In the rows, zero is written as 128.
Rotation paths and how fast each direction turns (degrees per step):
Each turn is a multiple of 5 degrees from 10 to 175, or 0.
Each row of a path follows its step; steps can be skipped.
Path 1:
step 0: 153; 124; 120; 138; 140; 137; 128; 107; 123; 142; 134; 118; 116; 139; 135; 122; 127; 110; 113; 125; 145; 134; 142; 127; 160; 92; 145; 131; 130
step 1: 121; 125; 133; 135; 129; 116; 118; 158; 99; 115; 122; 121; 100; 140; 132; 109; 117; 125; 138; 116; 118; 128; 129; 98; 132; 108; 136; 118; 118
step 2: 142; 124; 127; 96; 126; 120; 145; 107; 121; 99; 127; 128; 127; 143; 135; 111; 125; 123; 130; 123; 136; 139; 94; 128; 115; 127; 131; 106; 115
step 3: 149; 126; 118; 147; 95; 133; 136; 104; 111; 133; 147; 120; 128; 137; 117; 114; 117; 134; 110; 128; 115; 120; 127; 150; 136; 105; 123; 126; 122
step 4: 137; 115; 140; 129; 133; 122; 121; 142; 109; 112; 131; 136; 126; 115; 132; 122; 129; 162; 131; 119; 98; 106; 138; 132; 139; 127; 159; 106; 128
step 5: 135; 146; 127; 104; 140; 107; 127; 143; 118; 112; 135; 114; 154; 129; 129; 132; 114; 132; 107; 129; 132; 152; 113; 155; 121; 135; 151; 126; 122
step 6: 126; 131; 131; 127; 91; 103; 133; 123; 133; 164; 121; 123; 127; 123; 112; 135; 107; 123; 114; 122; 117; 114; 124; 142; 134; 137; 132; 125; 102
step 7: 134; 102; 132; 122; 133; 138; 112; 120; 140; 139; 99; 136; 143; 107; 129; 133; 125; 128; 119; 110; 122; 122; 128; 125; 150; 113; 166; 124; 140
step 8: 124; 136; 125; 136; 155; 116; 122; 157; 122; 127; 114; 111; 132; 161; 131; 131; 124; 103; 105; 128; 137; 134; 126; 134; 154; 116; 143; 131; 125
step 9: 130; 116; 126; 119; 98; 115; 125; 139; 119; 128; 107; 123; 108; 138; 138; 142; 113; 110; 143; 119; 130; 121; 94; 109; 134; 134; 124; 131; 102
120; 128; 129; 118; 134; 122; 120; 127; 134; 142; 125; 127; 128; 125; 119; 133; 124; 122; 123; 126; 137; 131; 137; 121; 131; 125; 134; 128; 126
45
128; 123; 130; 130; 123; 142; 126; 125; 135; 133; 132; 127; 129; 128; 121; 120; 139; 128; 128; 132; 129; 116; 129; 133; 132; 120; 138; 129; 131
100
130; 134; 121; 123; 117; 133; 134; 131; 140; 128; 126; 131; 124; 128; 124; 127; 120; 122; 124; 132; 132; 126; 121; 126; 112; 130; 130; 123; 123
100
123; 130; 129; 137; 123; 123; 130; 135; 115; 139; 121; 119; 123; 129; 125; 126; 131; 129; 125; 132; 128; 117; 133; 128; 119; 127; 122; 125; 126
140
Path 2:
step 0: 137; 129; 137; 133; 135; 120; 147; 143; 129; 110; 119; 106; 144; 128; 114; 114; 130; 130; 146; 94; 162; 134; 97; 131; 143; 116; 116; 132; 99
step 1: 119; 127; 116; 117; 110; 130; 106; 142; 146; 130; 80; 105; 127; 141; 129; 108; 115; 132; 134; 138; 132; 141; 97; 128; 122; 138; 117; 153; 124
step 2: 136; 121; 141; 140; 131; 129; 130; 140; 112; 120; 122; 143; 116; 128; 136; 103; 121; 111; 107; 118; 139; 140; 103; 145; 119; 171; 137; 154; 99
step 3: 105; 142; 107; 155; 118; 151; 128; 115; 125; 110; 106; 137; 117; 131; 150; 112; 133; 130; 109; 126; 149; 119; 116; 145; 113; 118; 98; 123; 106
step 4: 147; 136; 85; 107; 143; 131; 142; 131; 104; 114; 109; 140; 135; 122; 146; 123; 118; 131; 123; 109; 104; 135; 126; 141; 115; 146; 101; 135; 119
step 5: 123; 123; 110; 147; 125; 137; 146; 142; 93; 126; 106; 138; 143; 127; 136; 154; 147; 136; 120; 160; 129; 154; 123; 162; 137; 133; 129; 131; 125
step 6: 112; 114; 117; 134; 165; 154; 106; 142; 110; 128; 128; 106; 144; 104; 145; 116; 141; 136; 130; 122; 132; 142; 152; 141; 127; 145; 119; 108; 122
step 7: 107; 129; 114; 128; 131; 126; 117; 154; 127; 97; 123; 133; 141; 132; 158; 160; 160; 143; 148; 121; 130; 118; 139; 114; 132; 145; 137; 146; 122
step 8: 150; 123; 145; 119; 140; 125; 106; 134; 121; 125; 119; 131; 154; 113; 147; 150; 138; 110; 128; 136; 167; 135; 142; 117; 144; 135; 94; 143; 134
step 9: 127; 120; 128; 142; 141; 151; 123; 157; 130; 125; 118; 111; 106; 134; 124; 144; 145; 97; 153; 102; 136; 146; 133; 125; 128; 110; 118; 159; 145
117; 132; 122; 134; 119; 126; 132; 138; 132; 126; 130; 134; 130; 137; 120; 133; 138; 133; 122; 134; 134; 126; 125; 129; 130; 120; 129; 131; 128
160
128; 136; 139; 129; 122; 118; 131; 125; 128; 130; 124; 118; 122; 126; 119; 122; 127; 136; 124; 122; 125; 129; 114; 125; 123; 129; 125; 127; 126
25
124; 132; 125; 127; 129; 127; 146; 126; 119; 132; 129; 131; 122; 127; 133; 122; 130; 123; 124; 132; 117; 135; 134; 124; 128; 117; 122; 127; 127
55
133; 142; 129; 120; 137; 129; 127; 120; 124; 119; 123; 135; 133; 130; 126; 136; 129; 124; 127; 124; 132; 119; 123; 124; 126; 118; 124; 126; 129
85
Path 3:
step 0: 98; 123; 135; 117; 127; 151; 132; 131; 130; 118; 132; 146; 128; 133; 123; 107; 167; 137; 133; 135; 104; 105; 156; 147; 119; 116; 103; 128; 131
step 1: 91; 120; 153; 136; 120; 118; 125; 132; 126; 147; 143; 113; 117; 133; 114; 139; 138; 142; 123; 118; 128; 114; 140; 130; 133; 175; 109; 127; 143
step 2: 135; 131; 151; 154; 142; 99; 109; 134; 102; 125; 143; 117; 162; 138; 117; 127; 145; 113; 129; 124; 111; 127; 151; 146; 133; 131; 130; 109; 139
step 3: 144; 127; 132; 149; 116; 135; 114; 110; 144; 130; 131; 123; 146; 89; 136; 136; 153; 139; 146; 123; 103; 117; 146; 138; 115; 134; 134; 147; 155
step 4: 134; 117; 142; 148; 112; 140; 104; 106; 110; 135; 129; 136; 112; 129; 118; 150; 132; 110; 148; 143; 121; 133; 118; 138; 160; 155; 142; 155; 129
step 5: 149; 113; 139; 139; 128; 138; 133; 128; 118; 135; 120; 129; 111; 136; 113; 150; 109; 99; 122; 107; 107; 139; 140; 149; 139; 95; 127; 132; 159
step 6: 119; 126; 125; 132; 145; 146; 127; 120; 139; 143; 126; 153; 136; 130; 132; 146; 142; 123; 113; 119; 134; 91; 111; 154; 125; 101; 127; 162; 138
step 7: 101; 151; 134; 124; 148; 151; 147; 146; 115; 147; 121; 114; 123; 133; 120; 138; 141; 116; 117; 127; 130; 125; 127; 111; 162; 138; 138; 160; 146
step 8: 117; 126; 132; 163; 174; 130; 154; 123; 123; 128; 127; 112; 139; 138; 110; 153; 118; 126; 120; 131; 109; 124; 134; 108; 117; 114; 131; 118; 123
step 9: 122; 143; 104; 134; 133; 158; 121; 127; 120; 137; 157; 131; 133; 107; 119; 128; 151; 136; 120; 144; 102; 109; 150; 117; 121; 108; 120; 132; 107
121; 128; 124; 121; 124; 127; 131; 126; 136; 132; 126; 129; 128; 135; 123; 119; 129; 128; 133; 132; 122; 130; 130; 128; 125; 139; 137; 146; 127
115
132; 124; 124; 131; 133; 122; 133; 127; 139; 127; 141; 126; 136; 138; 126; 128; 126; 133; 130; 129; 123; 139; 129; 136; 131; 116; 127; 128; 131
120
130; 129; 127; 122; 133; 124; 117; 136; 136; 125; 118; 129; 130; 128; 124; 134; 125; 128; 132; 121; 119; 120; 137; 130; 123; 119; 133; 127; 120
120
131; 131; 127; 123; 122; 132; 135; 134; 134; 131; 126; 118; 122; 118; 129; 128; 124; 132; 126; 118; 123; 135; 136; 123; 126; 127; 124; 128; 142
160
113; 127; 127; 128; 139; 123; 127; 134; 126; 127; 133; 136; 120; 130; 141; 130; 131; 128; 127; 122; 133; 132; 134; 130; 124; 129; 135; 127; 135
60
135; 124; 134; 126; 116; 122; 124; 127; 131; 129; 131; 130; 126; 135; 127; 131; 143; 132; 126; 129; 125; 127; 129; 125; 124; 133; 138; 117; 135
35
Path 4:
step 0: 114; 139; 106; 112; 131; 101; 143; 113; 129; 120; 122; 148; 150; 128; 146; 130; 121; 144; 122; 106; 127; 118; 99; 112; 139; 163; 144; 128; 119
step 1: 136; 138; 125; 111; 152; 103; 143; 127; 128; 135; 129; 129; 140; 90; 140; 140; 117; 107; 121; 148; 120; 103; 148; 126; 143; 138; 154; 145; 133
step 2: 131; 123; 121; 115; 123; 135; 142; 145; 123; 121; 145; 124; 122; 138; 138; 136; 87; 93; 130; 150; 128; 138; 137; 137; 105; 127; 134; 151; 155
step 3: 101; 161; 125; 137; 125; 130; 140; 130; 108; 122; 126; 107; 124; 153; 146; 126; 125; 116; 130; 102; 159; 136; 113; 143; 110; 147; 126; 135; 150
step 4: 106; 164; 110; 132; 145; 134; 134; 103; 107; 128; 127; 130; 142; 95; 126; 136; 129; 125; 130; 107; 141; 111; 144; 142; 130; 114; 115; 106; 130
step 5: 97; 109; 131; 114; 138; 139; 150; 117; 127; 115; 125; 143; 124; 113; 123; 159; 127; 123; 144; 154; 118; 116; 133; 114; 109; 101; 119; 107; 142
step 6: 100; 108; 157; 121; 108; 133; 154; 151; 142; 131; 110; 131; 115; 128; 126; 121; 153; 117; 154; 127; 144; 138; 144; 126; 114; 136; 129; 139; 142
step 7: 111; 130; 108; 126; 116; 135; 141; 150; 130; 135; 128; 140; 121; 121; 98; 104; 126; 137; 144; 113; 151; 144; 130; 167; 150; 139; 129; 121; 111
step 8: 107; 108; 102; 139; 146; 132; 124; 124; 95; 124; 140; 137; 121; 109; 103; 140; 142; 137; 123; 147; 131; 130; 92; 130; 147; 133; 141; 124; 113
step 9: 140; 101; 140; 134; 125; 124; 113; 115; 108; 133; 129; 168; 120; 112; 132; 149; 145; 109; 137; 136; 141; 123; 128; 109; 137; 140; 117; 161; 132
127; 128; 131; 123; 122; 131; 129; 122; 130; 112; 129; 122; 127; 129; 120; 121; 128; 123; 132; 131; 127; 119; 127; 134; 130; 128; 140; 137; 120
65
125; 130; 130; 126; 124; 120; 123; 130; 121; 128; 125; 128; 130; 130; 140; 134; 120; 123; 117; 129; 132; 130; 134; 130; 120; 126; 133; 128; 113
35
130; 129; 127; 128; 119; 136; 123; 115; 125; 124; 119; 135; 128; 128; 133; 135; 133; 125; 123; 122; 126; 116; 121; 131; 128; 126; 118; 125; 130
70
124; 129; 125; 125; 137; 131; 133; 118; 118; 130; 134; 136; 125; 136; 132; 123; 133; 129; 127; 129; 124; 124; 137; 117; 138; 124; 131; 127; 123
90
Path 5:
step 0: 123; 108; 128; 154; 98; 134; 142; 104; 125; 133; 143; 124; 142; 96; 119; 133; 140; 124; 124; 132; 133; 125; 119; 123; 146; 107; 139; 133; 138
step 1: 113; 117; 134; 160; 128; 124; 134; 118; 142; 131; 140; 116; 138; 121; 136; 134; 136; 124; 132; 138; 145; 130; 104; 159; 132; 112; 159; 145; 127
step 2: 98; 111; 129; 135; 142; 127; 153; 116; 130; 137; 130; 133; 128; 140; 148; 127; 122; 120; 136; 150; 142; 118; 134; 150; 135; 142; 156; 141; 142
step 3: 115; 127; 107; 114; 119; 123; 150; 114; 119; 135; 121; 139; 124; 132; 147; 107; 142; 109; 135; 124; 142; 113; 134; 146; 117; 129; 133; 145; 162
step 4: 132; 140; 108; 140; 109; 147; 141; 129; 135; 120; 130; 140; 93; 127; 132; 133; 146; 97; 132; 125; 141; 125; 123; 133; 118; 127; 127; 144; 156
step 5: 119; 131; 110; 151; 99; 137; 142; 109; 144; 102; 148; 133; 115; 131; 130; 133; 130; 111; 120; 143; 117; 135; 137; 113; 124; 109; 130; 133; 136
step 6: 127; 120; 115; 160; 109; 113; 149; 110; 139; 113; 135; 139; 150; 127; 133; 127; 136; 116; 114; 132; 151; 142; 128; 118; 121; 109; 149; 123; 115
step 7: 111; 116; 138; 137; 123; 133; 155; 128; 136; 141; 139; 133; 160; 136; 126; 140; 130; 102; 112; 131; 149; 152; 119; 145; 126; 134; 145; 135; 126
step 8: 112; 110; 134; 131; 122; 143; 158; 132; 105; 149; 145; 126; 151; 133; 123; 127; 144; 113; 140; 139; 132; 123; 141; 142; 137; 124; 143; 135; 156
step 9: 125; 131; 125; 122; 111; 143; 140; 120; 122; 132; 138; 124; 125; 99; 138; 120; 150; 127; 147; 134; 144; 119; 116; 138; 143; 116; 151; 145; 165
125; 140; 131; 119; 131; 139; 131; 132; 119; 120; 123; 128; 129; 133; 133; 123; 136; 133; 132; 128; 132; 129; 129; 124; 128; 131; 126; 132; 141
65
132; 128; 122; 132; 120; 132; 133; 125; 114; 125; 126; 135; 126; 127; 125; 130; 117; 130; 129; 136; 131; 136; 127; 138; 124; 125; 133; 138; 128
0
131; 130; 124; 117; 134; 124; 135; 137; 127; 133; 144; 129; 120; 125; 125; 119; 126; 129; 128; 125; 126; 126; 129; 131; 126; 132; 142; 128; 128
60
129; 130; 135; 130; 119; 125; 132; 140; 126; 123; 130; 131; 140; 124; 124; 128; 128; 121; 130; 127; 122; 142; 128; 120; 127; 128; 133; 120; 127
45
130; 113; 134; 121; 122; 127; 125; 132; 121; 131; 139; 125; 131; 130; 133; 136; 135; 138; 129; 131; 135; 131; 122; 129; 136; 127; 126; 130; 126
45
123; 128; 127; 126; 124; 135; 118; 130; 131; 117; 132; 128; 128; 124; 117; 126; 130; 124; 140; 129; 129; 119; 128; 124; 134; 122; 131; 137; 120
80
Path 6:
step 0: 136; 171; 129; 148; 149; 127; 109; 133; 108; 147; 136; 146; 145; 123; 142; 128; 114; 121; 132; 139; 112; 135; 131; 129; 117; 112; 99; 125; 139
step 1: 130; 135; 108; 150; 148; 153; 128; 133; 117; 125; 133; 146; 121; 113; 159; 130; 126; 127; 97; 146; 136; 121; 151; 126; 136; 95; 137; 137; 127
step 2: 116; 142; 146; 155; 125; 123; 118; 164; 115; 109; 133; 125; 116; 110; 151; 127; 123; 150; 111; 142; 122; 114; 127; 113; 131; 136; 153; 116; 109
step 3: 152; 147; 138; 142; 123; 113; 141; 133; 139; 141; 135; 123; 85; 112; 141; 119; 156; 151; 130; 136; 137; 104; 137; 129; 127; 143; 134; 113; 143
step 4: 140; 126; 119; 122; 123; 120; 93; 138; 135; 164; 139; 111; 101; 121; 139; 104; 149; 118; 150; 137; 108; 117; 128; 123; 139; 130; 126; 133; 112
step 5: 116; 136; 124; 120; 156; 120; 118; 121; 130; 148; 122; 109; 91; 139; 116; 146; 119; 125; 113; 137; 108; 109; 138; 140; 134; 121; 99; 139; 106
step 6: 108; 135; 128; 122; 138; 152; 148; 159; 107; 131; 109; 116; 115; 141; 115; 110; 120; 121; 139; 164; 121; 112; 137; 124; 117; 113; 108; 133; 127
step 7: 132; 128; 112; 147; 150; 145; 115; 149; 118; 122; 112; 129; 121; 113; 119; 142; 129; 156; 145; 146; 138; 133; 138; 129; 87; 141; 115; 146; 134
step 8: 132; 149; 121; 140; 154; 148; 137; 124; 135; 138; 154; 127; 131; 127; 144; 110; 129; 141; 135; 156; 127; 155; 137; 146; 103; 146; 146; 124; 109
step 9: 117; 143; 118; 127; 165; 126; 115; 129; 115; 135; 150; 140; 126; 94; 126; 117; 144; 127; 105; 148; 112; 138; 124; 133; 150; 154; 135; 121; 147
118; 127; 126; 130; 128; 138; 129; 125; 128; 125; 127; 124; 130; 128; 129; 123; 125; 128; 111; 127; 118; 122; 123; 134; 138; 130; 127; 137; 127
90
138; 118; 138; 118; 139; 132; 127; 131; 135; 128; 128; 122; 136; 125; 121; 122; 125; 131; 127; 130; 127; 120; 131; 128; 122; 127; 122; 129; 124
40
129; 134; 120; 137; 126; 141; 132; 127; 126; 124; 129; 127; 135; 128; 122; 134; 118; 131; 134; 128; 122; 131; 137; 121; 124; 120; 119; 128; 127
55
125; 126; 130; 123; 125; 126; 119; 141; 116; 129; 128; 123; 137; 125; 133; 126; 125; 128; 134; 127; 116; 134; 122; 121; 132; 135; 126; 125; 128
160
127; 142; 141; 126; 131; 124; 144; 126; 127; 131; 133; 126; 128; 134; 128; 129; 121; 129; 126; 129; 122; 128; 125; 131; 127; 133; 124; 118; 132
125
133; 131; 132; 138; 135; 119; 123; 124; 127; 117; 125; 120; 134; 126; 135; 120; 128; 125; 126; 122; 125; 128; 136; 128; 130; 119; 134; 125; 136
35
135; 130; 130; 127; 123; 129; 126; 126; 121; 128; 130; 147; 131; 118; 130; 124; 122; 133; 125; 123; 128; 121; 126; 133; 132; 122; 129; 119; 122
35
Path 7:
step 0: 116; 123; 152; 99; 118; 127; 127; 130; 108; 127; 114; 135; 120; 103; 120; 143; 134; 110; 124; 131; 141; 144; 132; 123; 136; 152; 129; 148; 121
step 1: 151; 141; 120; 128; 131; 123; 133; 140; 105; 131; 150; 120; 138; 102; 133; 116; 129; 111; 126; 112; 124; 112; 137; 107; 124; 119; 152; 139; 113
step 2: 149; 122; 118; 122; 130; 122; 134; 122; 120; 143; 119; 128; 142; 124; 107; 119; 118; 148; 118; 133; 129; 103; 131; 142; 114; 152; 115; 108; 104
step 3: 121; 134; 138; 135; 134; 132; 144; 125; 132; 100; 149; 114; 119; 144; 140; 136; 91; 138; 134; 139; 138; 124; 138; 132; 114; 134; 135; 104; 127
step 4: 119; 141; 135; 123; 141; 138; 116; 153; 130; 113; 121; 134; 132; 152; 96; 122; 123; 126; 114; 140; 118; 133; 144; 140; 152; 120; 126; 122; 151
step 5: 122; 117; 145; 121; 123; 141; 127; 144; 139; 124; 93; 138; 136; 123; 155; 125; 123; 93; 108; 121; 140; 146; 135; 125; 120; 127; 133; 125; 128
step 6: 154; 112; 102; 124; 143; 137; 117; 121; 113; 128; 127; 124; 132; 119; 135; 148; 147; 108; 127; 143; 123; 120; 149; 114; 116; 114; 127; 149; 137
step 7: 136; 126; 132; 146; 130; 120; 142; 142; 110; 149; 115; 131; 144; 125; 134; 155; 144; 153; 137; 134; 147; 120; 128; 111; 131; 139; 122; 115; 105
step 8: 104; 124; 154; 133; 121; 130; 140; 112; 119; 116; 149; 124; 122; 130; 116; 145; 125; 129; 124; 148; 112; 106; 133; 133; 125; 129; 153; 134; 102
step 9: 123; 155; 125; 131; 151; 122; 135; 127; 139; 121; 129; 127; 126; 127; 104; 118; 122; 120; 122; 104; 115; 140; 150; 126; 156; 142; 138; 117; 109
119; 129; 136; 126; 121; 131; 129; 132; 124; 119; 132; 129; 132; 127; 123; 124; 138; 121; 127; 124; 130; 133; 128; 136; 139; 132; 142; 127; 130
85
134; 129; 124; 125; 129; 126; 134; 135; 137; 132; 130; 144; 132; 122; 124; 134; 132; 136; 119; 126; 121; 130; 126; 128; 132; 136; 127; 122; 134
145
117; 125; 127; 132; 124; 126; 139; 128; 127; 132; 129; 130; 130; 127; 118; 136; 115; 131; 133; 134; 138; 127; 127; 127; 135; 121; 128; 131; 135
85
